(in the rows, 100 means zero)
One turn moves every row onto another: examples first, then more rows asked
Rekud: 79; 122; 104; 94; 92; 98; 108; 93; 115; 89; 71; 94; 88; 70; 139; 69
gevef: 92; 73; 84; 101; 67; 88; 119; 91; 114; 113; 115; 126; 106; 103; 137; 78
vem: 115; 80; 88; 126; 56; 78; 103; 89; 82; 97; 93; 125; 85; 80; 126; 99
Gebe: 79; 78; 113; 125; 96; 87; 93; 99; 115; 110; 133; 108; 109; 97; 134; 109
rero: 82; 128; 105; 92; 93; 96; 98; 93; 121; 77; 71; 93; 85; 84; 142; 78
tafir: 117; 107; 88; 100; 81; 72; 112; 90; 104; 98; 57; 107; 84; 92; 107; 79
mir: 94; 117; 105; 122; 106; 83; 101; 106; 130; 69; 78; 94; 113; 118; 113; 98
pufir: 105; 99; 91; 100; 60; 89; 104; 92; 84; 119; 120; 115; 108; 68; 140; 98
Lunur: 116; 104; 105; 119; 95; 81; 109; 108; 136; 85; 97; 112; 103; 113; 102; 61
Sut: 74; 90; 94; 122; 95; 88; 76; 78; 113; 89; 131; 101; 88; 93; 144; 102
porof: 106; 105; 113; 118; 83; 106; 83; 98; 75; 114; 93; 94; 99; 62; 138; 103
Vinim: 93; 125; 113; 126; 94; 89; 77; 119; 114; 84; 107; 77; 110; 115; 134; 77
sez: 118; 127; 76; 103; 71; 93; 98; 91; 115; 88; 62; 105; 101; 78; 141; 95
dume: 102; 78; 103; 121; 63; 85; 103; 90; 116; 84; 137; 114; 97; 107; 106; 90
Pakel: 124; 71; 90; 108; 55; 96; 101; 92; 112; 81; 120; 106; 111; 105; 113; 88
fote: 132; 89; 65; 104; 61; 95; 94; 101; 97; 93; 88; 105; 118; 88; 117; 94
gabek: 95; 116; 120; 128; 96; 87; 78; 122; 110; 86; 110; 81; 114; 119; 133; 82
masol: 75; 85; 101; 107; 96; 90; 83; 84; 107; 99; 133; 102; 86; 84; 147; 103
mesib: 116; 85; 102; 104; 90; 87; 118; 97; 131; 99; 103; 123; 106; 116; 121; 57
liku: 103; 103; 82; 108; 97; 91; 106; 83; 112; 58; 72; 129; 100; 100; 110; 92
litog: 99; 99; 120; 119; 87; 85; 115; 99; 96; 95; 98; 122; 121; 132; 103; 85
tegur: 101; 94; 97; 100; 67; 97; 98; 100; 84; 111; 103; 105; 107; 50; 136; 104
Gir: 77; 86; 115; 122; 101; 80; 110; 105; 106; 96; 136; 115; 114; 104; 122; 97
Gaf: 74; 90; 102; 119; 99; 92; 77; 85; 110; 96; 133; 97; 88; 90; 144; 104
tamu: 88; 127; 111; 122; 101; 78; 86; 103; 130; 80; 94; 96; 112; 128; 125; 92
paged: 117; 99; 104; 100; 90; 72; 114; 87; 88; 95; 68; 115; 98; 116; 104; 79
Daguk: 102; 140; 90; 98; 78; 88; 95; 101; 108; 77; 64; 103; 101; 75; 137; 82
sodof: 115; 77; 82; 117; 70; 82; 104; 85; 86; 67; 83; 129; 89; 92; 125; 96
zor: 107; 100; 113; 124; 85; 102; 83; 94; 73; 116; 88; 94; 103; 67; 131; 107
bovu: 116; 109; 111; 112; 78; 105; 81; 102; 76; 109; 87; 95; 102; 63; 140; 101
teg: 97; 126; 109; 125; 85; 88; 79; 119; 113; 83; 109; 77; 118; 113; 130; 70
bikid: 83; 129; 104; 95; 90; 99; 99; 96; 114; 85; 72; 89; 86; 74; 143; 74

zor turns into Rekud
mesib turns into Pakel
And these:
gevef turns into fote
bikid turns into Vinim
tegur turns into Daguk
gabek turns into masol
sez turns into mir
vem turns into tafir

One turn moves every row onto another: examples first, then more rows asked
nok: 69; 76; 102; 107; 104; 146; 91; 105; 82; 137; 94; 101; 98; 104; 119; 104; 73
fedof: 88; 109; 113; 94; 115; 102; 112; 56; 78; 146; 71; 96; 98; 119; 128; 73; 79
Litep: 100; 106; 122; 101; 86; 81; 122; 51; 94; 103; 82; 125; 100; 109; 115; 102; 53
Pel: 76; 86; 104; 109; 97; 148; 101; 103; 74; 141; 99; 100; 97; 97; 122; 99; 73
bes: 82; 90; 111; 118; 100; 96; 86; 92; 82; 116; 89; 110; 83; 69; 123; 113; 114
gimok: 83; 89; 112; 117; 100; 96; 86; 93; 82; 114; 89; 111; 84; 69; 123; 115; 115
guzu: 87; 67; 117; 98; 99; 149; 94; 111; 79; 119; 97; 113; 101; 106; 126; 112; 80
bebaz: 93; 60; 122; 90; 104; 107; 91; 114; 62; 117; 61; 108; 102; 111; 135; 104; 81
Ribit: 83; 89; 112; 117; 100; 96; 87; 93; 82; 115; 89; 111; 83; 69; 124; 114; 115
bafim: 85; 112; 124; 104; 53; 98; 105; 69; 96; 105; 110; 110; 111; 115; 106; 117; 84
nelan: 75; 79; 103; 103; 106; 104; 94; 104; 59; 143; 61; 92; 98; 103; 128; 89; 71
zuna: 84; 103; 126; 100; 57; 97; 98; 72; 100; 98; 106; 113; 113; 120; 106; 122; 86
Bobi: 59; 142; 106; 94; 98; 126; 103; 70; 80; 113; 62; 116; 112; 115; 116; 107; 83
vakeg: 94; 77; 120; 100; 92; 151; 103; 110; 72; 124; 103; 112; 99; 99; 129; 108; 81
Giv: 75; 66; 109; 101; 104; 146; 88; 109; 84; 126; 92; 107; 101; 108; 121; 110; 77
muli: 68; 112; 111; 109; 61; 94; 97; 66; 102; 115; 104; 103; 111; 118; 100; 113; 78
kago: 66; 123; 117; 83; 101; 126; 94; 78; 87; 94; 58; 128; 116; 124; 119; 121; 89
domi: 104; 86; 121; 99; 91; 110; 113; 109; 46; 132; 74; 101; 98; 94; 140; 90; 79
karo: 72; 147; 114; 93; 91; 129; 112; 72; 73; 110; 68; 120; 112; 110; 122; 107; 86
mavus: 110; 79; 137; 74; 115; 105; 103; 70; 83; 109; 69; 118; 104; 132; 136; 96; 92
Somi: 83; 90; 111; 118; 100; 96; 87; 92; 82; 116; 89; 111; 83; 68; 123; 114; 114
pez: 77; 116; 116; 108; 56; 96; 104; 66; 96; 113; 108; 105; 110; 114; 104; 113; 80
setal: 82; 89; 111; 118; 101; 96; 86; 93; 82; 115; 88; 110; 83; 69; 123; 114; 114
bak: 87; 102; 114; 103; 93; 78; 114; 49; 100; 108; 76; 121; 100; 113; 111; 102; 50
lag: 101; 100; 125; 98; 88; 81; 118; 53; 97; 98; 80; 128; 101; 112; 116; 106; 55
Nisa: 87; 89; 109; 105; 97; 107; 108; 104; 50; 144; 70; 92; 97; 95; 134; 85; 73
bas: 75; 98; 121; 100; 62; 95; 91; 71; 106; 100; 102; 112; 114; 124; 102; 123; 83
sozif: 81; 140; 123; 86; 89; 131; 112; 76; 73; 98; 69; 127; 113; 112; 125; 113; 91
zaz: 90; 76; 123; 79; 125; 100; 92; 66; 92; 119; 61; 110; 104; 137; 128; 94; 86
fasa: 89; 87; 113; 106; 92; 150; 108; 106; 70; 134; 104; 105; 97; 95; 127; 101; 77
rabo: 78; 63; 109; 95; 110; 104; 86; 110; 66; 129; 57; 99; 101; 111; 130; 99; 75
bezes: 79; 128; 124; 82; 94; 129; 103; 80; 80; 90; 64; 131; 116; 119; 124; 120; 92
Fafi: 107; 72; 128; 91; 94; 110; 104; 114; 52; 118; 70; 109; 101; 102; 140; 99; 83
rov: 120; 97; 139; 80; 105; 108; 119; 67; 72; 117; 78; 115; 101; 121; 140; 87; 92
dapog: 79; 91; 111; 89; 125; 99; 96; 60; 89; 137; 61; 99; 101; 131; 123; 82; 79
vabo: 89; 96; 117; 100; 94; 78; 110; 51; 103; 101; 75; 125; 101; 116; 111; 106; 52
Bel: 56; 130; 108; 89; 103; 125; 94; 74; 87; 105; 57; 120; 114; 122; 115; 114; 85
rize: 96; 95; 122; 97; 91; 80; 113; 53; 101; 96; 77; 128; 102; 116; 113; 108; 54
zako: 82; 88; 111; 117; 100; 96; 85; 93; 83; 115; 88; 111; 83; 70; 123; 114; 114
niv: 67; 103; 113; 105; 65; 93; 90; 68; 106; 108; 100; 106; 112; 123; 99; 119; 80
zolu: 109; 112; 127; 90; 105; 107; 124; 60; 69; 136; 79; 104; 98; 114; 136; 76; 85
bet: 93; 107; 117; 104; 89; 79; 119; 49; 96; 109; 80; 121; 99; 109; 112; 100; 51

rov turns into zolu
vakeg turns into fasa
bak turns into vabo
And these:
Nisa turns into nelan
pez turns into muli
karo turns into Bobi

One turn moves every row onto another: examples first, then more rows asked
kipi: 97; 135; 108; 99; 98; 139; 116; 109; 128; 96; 75; 78
lumek: 96; 92; 72; 93; 101; 89; 89; 123; 119; 87; 122; 86
numep: 65; 104; 114; 110; 94; 126; 125; 101; 123; 111; 68; 73
pidok: 70; 91; 69; 95; 112; 99; 81; 115; 122; 78; 117; 84
nemi: 75; 103; 71; 92; 113; 108; 80; 116; 125; 82; 121; 77
neke: 81; 121; 117; 104; 95; 137; 120; 104; 124; 109; 75; 70
repi: 102; 133; 111; 109; 104; 137; 118; 117; 123; 102; 81; 76
vak: 77; 84; 104; 108; 93; 99; 124; 104; 115; 81; 60; 112
Fon: 85; 104; 71; 96; 102; 102; 89; 121; 127; 101; 122; 64
febid: 95; 105; 71; 93; 102; 101; 87; 123; 124; 95; 125; 70
vivav: 60; 88; 102; 113; 94; 107; 127; 101; 121; 95; 57; 93
garil: 76; 96; 69; 98; 101; 98; 92; 119; 126; 103; 119; 64
sug: 79; 102; 71; 92; 112; 106; 79; 117; 124; 79; 121; 81
tokep: 64; 85; 103; 124; 100; 105; 130; 109; 117; 101; 64; 91
ruge: 67; 95; 69; 95; 112; 105; 82; 115; 125; 84; 117; 75
vufas: 111; 105; 120; 96; 93; 115; 116; 111; 108; 78; 77; 113
fir: 74; 80; 115; 109; 91; 102; 125; 103; 110; 90; 65; 105
Vam: 102; 129; 121; 98; 95; 138; 115; 108; 120; 99; 81; 81
sivi: 100; 100; 72; 91; 101; 96; 87; 124; 121; 90; 124; 80
litif: 79; 122; 107; 117; 104; 133; 123; 112; 125; 112; 74; 67
dun: 67; 92; 69; 96; 112; 102; 83; 114; 124; 82; 116; 80
gur: 59; 105; 102; 113; 95; 122; 125; 101; 128; 105; 61; 75
Nof: 79; 98; 70; 92; 112; 103; 80; 117; 122; 76; 120; 85
komid: 61; 87; 114; 112; 93; 112; 126; 100; 117; 104; 64; 88
tuza: 75; 125; 105; 106; 97; 134; 121; 104; 131; 105; 69; 69
setof: 77; 82; 68; 98; 100; 86; 93; 119; 121; 94; 116; 79
tusom: 63; 102; 104; 122; 101; 120; 128; 108; 123; 112; 67; 73
firav: 75; 93; 70; 94; 112; 100; 81; 116; 122; 76; 119; 86
zanud: 73; 87; 68; 100; 100; 91; 93; 119; 125; 101; 117; 69
zazak: 115; 122; 121; 94; 94; 129; 113; 111; 113; 86; 82; 98
lopos: 118; 129; 112; 105; 103; 129; 115; 120; 115; 88; 83; 95
puzez: 114; 115; 110; 96; 95; 116; 114; 112; 113; 72; 74; 114
bubun: 71; 100; 70; 94; 113; 107; 81; 115; 126; 84; 119; 75
lozat: 95; 87; 118; 102; 92; 104; 120; 107; 107; 80; 70; 117
Gegu: 113; 132; 111; 95; 97; 131; 113; 112; 121; 82; 77; 96
tusez: 87; 84; 69; 96; 100; 85; 91; 121; 118; 88; 119; 86
mev: 99; 95; 107; 102; 93; 102; 119; 109; 112; 71; 67; 120
Vezi: 103; 91; 109; 112; 99; 101; 121; 116; 106; 77; 72; 119
tiden: 80; 80; 106; 120; 99; 97; 126; 112; 109; 87; 65; 109
lida: 119; 112; 112; 106; 101; 114; 116; 120; 109; 77; 80; 113

tusez turns into setof
puzez turns into mev
lopos turns into lida
And these:
firav turns into pidok
neke turns into Vam

One turn moves every row onto another: examples first, then more rows asked
fosid: 125; 119; 123; 107; 89; 113; 102; 82; 101; 126; 108; 95; 106; 75; 97; 114; 104; 90; 123; 82; 103; 108; 117; 134; 96; 105; 91; 81; 84; 113
bolu: 140; 140; 97; 102; 77; 99; 72; 63; 84; 79; 111; 107; 113; 83; 95; 110; 88; 80; 93; 108; 111; 78; 103; 105; 66; 100; 113; 99; 117; 135
leber: 138; 116; 118; 101; 92; 104; 104; 79; 113; 114; 96; 99; 120; 94; 112; 105; 102; 86; 125; 65; 102; 108; 111; 124; 77; 105; 91; 85; 92; 103
mup: 93; 112; 129; 97; 88; 82; 89; 66; 72; 64; 114; 89; 85; 93; 67; 89; 81; 116; 119; 81; 97; 92; 125; 85; 60; 96; 63; 85; 123; 93
tena: 122; 111; 104; 127; 97; 102; 104; 104; 100; 107; 112; 92; 88; 121; 127; 103; 94; 107; 106; 123; 117; 109; 97; 85; 89; 120; 82; 118; 99; 117
Momig: 121; 120; 118; 95; 90; 92; 88; 80; 92; 112; 95; 123; 112; 98; 83; 78; 91; 86; 80; 97; 79; 107; 131; 70; 80; 89; 88; 58; 104; 72
Rotad: 119; 180; 114; 102; 76; 125; 73; 81; 73; 82; 119; 102; 115; 87; 83; 99; 99; 88; 123; 95; 118; 96; 100; 104; 75; 85; 87; 91; 104; 108
bim: 112; 119; 103; 113; 104; 118; 97; 97; 120; 85; 113; 84; 88; 107; 111; 73; 97; 112; 83; 86; 98; 74; 101; 69; 80; 97; 83; 92; 79; 96
bakis: 107; 120; 111; 116; 74; 78; 97; 83; 94; 70; 110; 97; 93; 100; 77; 118; 82; 80; 69; 131; 125; 96; 98; 89; 58; 87; 102; 98; 122; 132
ragin: 78; 142; 109; 99; 81; 66; 118; 104; 97; 99; 106; 84; 102; 93; 96; 96; 90; 106; 115; 105; 141; 116; 92; 100; 73; 95; 69; 109; 72; 92
Fet: 92; 108; 105; 84; 72; 78; 105; 51; 97; 78; 97; 96; 80; 84; 59; 111; 69; 102; 129; 122; 96; 103; 95; 88; 58; 98; 101; 83; 108; 109
Fubab: 98; 115; 90; 117; 74; 96; 98; 86; 111; 85; 107; 109; 116; 75; 91; 124; 103; 74; 74; 138; 104; 83; 114; 99; 83; 103; 83; 86; 74; 89
sutab: 116; 130; 108; 96; 68; 94; 117; 90; 75; 128; 109; 110; 117; 107; 87; 120; 99; 97; 130; 108; 111; 128; 125; 67; 87; 103; 68; 109; 84; 107
tul: 106; 143; 128; 117; 83; 41; 83; 91; 91; 100; 122; 101; 120; 77; 81; 122; 90; 94; 91; 117; 111; 111; 118; 102; 80; 98; 69; 101; 89; 87
kiti: 145; 142; 122; 100; 100; 79; 94; 77; 80; 133; 100; 96; 98; 96; 115; 95; 94; 96; 126; 111; 95; 113; 119; 58; 84; 109; 85; 90; 106; 90
doro: 105; 130; 117; 109; 84; 95; 102; 96; 77; 63; 111; 64; 89; 112; 95; 71; 86; 110; 87; 118; 124; 95; 114; 89; 54; 64; 85; 72; 103; 109
Val: 132; 135; 94; 82; 75; 111; 96; 64; 90; 92; 109; 109; 118; 117; 84; 92; 109; 108; 103; 106; 117; 101; 113; 98; 91; 101; 130; 75; 129; 112
mameg: 118; 107; 116; 90; 106; 85; 104; 66; 72; 72; 85; 114; 85; 97; 62; 75; 120; 92; 103; 120; 100; 93; 103; 74; 80; 119; 87; 67; 82; 83
rof: 121; 147; 104; 86; 70; 78; 120; 76; 92; 77; 100; 106; 112; 111; 57; 101; 117; 122; 91; 114; 109; 104; 127; 64; 80; 88; 102; 73; 121; 93
Rukun: 114; 139; 96; 84; 74; 130; 101; 90; 70; 72; 112; 94; 103; 106; 104; 79; 89; 118; 109; 102; 126; 88; 122; 117; 81; 83; 90; 77; 99; 120
Zamum: 99; 129; 104; 94; 111; 100; 102; 67; 80; 62; 115; 97; 82; 93; 53; 99; 101; 75; 108; 98; 109; 115; 101; 66; 72; 123; 78; 106; 66; 99
Gafe: 129; 114; 108; 133; 81; 87; 95; 99; 75; 97; 100; 75; 127; 95; 117; 102; 107; 88; 109; 140; 91; 104; 115; 95; 82; 93; 75; 107; 80; 98
Ler: 110; 191; 116; 101; 88; 90; 98; 80; 95; 78; 115; 92; 83; 84; 68; 110; 99; 104; 110; 107; 123; 102; 102; 59; 65; 91; 87; 90; 108; 99
luku: 74; 139; 111; 97; 73; 114; 96; 78; 105; 123; 119; 103; 96; 88; 81; 105; 89; 77; 110; 89; 127; 109; 101; 56; 70; 104; 92; 89; 72; 102
Ner: 93; 111; 116; 97; 76; 83; 106; 72; 106; 43; 97; 98; 94; 103; 75; 98; 105; 107; 119; 119; 97; 102; 102; 107; 87; 96; 83; 87; 126; 70
Tavaz: 135; 118; 108; 119; 103; 41; 96; 80; 96; 117; 105; 95; 102; 97; 74; 86; 96; 115; 73; 107; 86; 104; 105; 92; 82; 96; 93; 96; 105; 100
Zele: 115; 123; 116; 92; 89; 65; 113; 94; 117; 113; 108; 86; 93; 122; 95; 77; 86; 141; 108; 101; 112; 112; 91; 77; 81; 89; 100; 90; 81; 104
Tapo: 108; 95; 138; 94; 90; 88; 87; 72; 89; 62; 120; 97; 94; 96; 61; 114; 100; 71; 98; 135; 100; 98; 105; 79; 93; 104; 99; 84; 68; 103
bape: 97; 126; 113; 129; 85; 95; 86; 52; 108; 68; 127; 72; 76; 93; 56; 102; 105; 116; 124; 105; 93; 95; 89; 89; 72; 96; 88; 100; 107; 103
Sakoz: 117; 107; 136; 99; 108; 103; 86; 76; 98; 55; 124; 102; 78; 128; 85; 87; 94; 94; 110; 109; 115; 102; 100; 76; 66; 107; 71; 73; 70; 88
Kipe: 115; 121; 112; 110; 94; 112; 98; 88; 101; 106; 103; 91; 120; 78; 113; 105; 101; 105; 121; 71; 101; 116; 124; 121; 82; 129; 102; 90; 84; 113
neri: 130; 122; 117; 116; 86; 109; 95; 92; 102; 111; 84; 114; 120; 77; 104; 105; 99; 104; 122; 85; 88; 108; 106; 128; 77; 118; 95; 80; 81; 115

Val turns into bolu
Fet turns into bape
And these:
neri turns into fosid
Fubab turns into luku
Sakoz turns into mameg
sutab turns into tena
Zele turns into Tavaz
rof turns into bakis

